In the data rows, zero lies at 4.5, halfway between 4 and 5.
Some points, one per row:
6 3 4 5 6 5 6 5 5
5 6 2 6 4 4 5 6 6
3 7 3 4 5 3 4 2 4
9 1 5 6 8 9 7 6 4
4 5 5 4 5 5 5 4 3
6 3 4 7 3 6 4 5 6
8 1 6 6 5 7 6 6 5
2 6 5 6 4 3 4 3 5
4 5 4 6 4 3 5 5 6
2 6 4 3 5 3 4 4 2
6 4 3 6 5 5 4 3 5
5 2 6 4 5 4 6 5 6
1 7 5 3 3 0 2 3 2
8 2 5 5 4 6 7 4 4
23 more points follow, each with its number after it:
4 5 5 3 6 3 4 3 3 0
3 5 5 4 4 2 3 3 5 1
8 2 4 4 4 9 6 7 6 2
8 1 1 7 5 6 5 6 5 3
3 6 5 3 6 3 4 4 3 4
2 7 7 2 3 3 2 2 0 5
6 3 4 7 5 6 5 5 5 6
0 9 5 2 4 0 0 1 3 7
5 3 5 6 4 6 6 4 4 8
4 7 5 6 2 3 3 3 6 9
5 5 4 5 6 5 6 3 7 10
5 5 4 3 4 4 6 6 4 11
6 4 3 5 5 8 6 5 5 12
1 7 3 4 4 2 3 4 3 13
8 2 5 6 4 5 6 6 7 14
1 7 5 3 5 1 2 3 1 15
6 3 4 5 4 7 5 5 3 16
4 7 5 3 3 4 3 5 6 17
1 6 4 2 5 2 4 2 3 18
5 3 5 4 4 6 5 6 5 19
3 4 5 2 5 5 4 3 2 20
0 7 6 2 4 2 2 2 1 21
9 0 4 8 6 9 8 6 7 22
Which three of these numbered points are nearest to each point below, ignoring the direction in which the first points spread most? Their numbers follow each, nearest first.
6 3 4 5 6 5 6 4 6 > 10 1 22
3 5 4 4 4 6 4 4 2 > 16 13 20
9 0 4 7 7 9 8 7 5 > 13 6 22
5 3 2 5 5 4 4 5 4 > 3 13 6
4 3 2 7 5 5 6 6 6 > 22 6 13
6 6 6 3 5 5 6 6 4 > 11 4 17
3 4 4 4 5 4 4 3 4 > 18 13 1
7 3 5 5 5 5 5 5 5 > 1 13 14
3 5 5 6 3 6 5 5 5 > 8 6 19
8 2 5 6 3 9 7 6 3 > 16 8 19
7 3 4 7 4 6 5 5 5 > 6 22 13
4 5 3 3 4 3 4 6 4 > 11 13 19
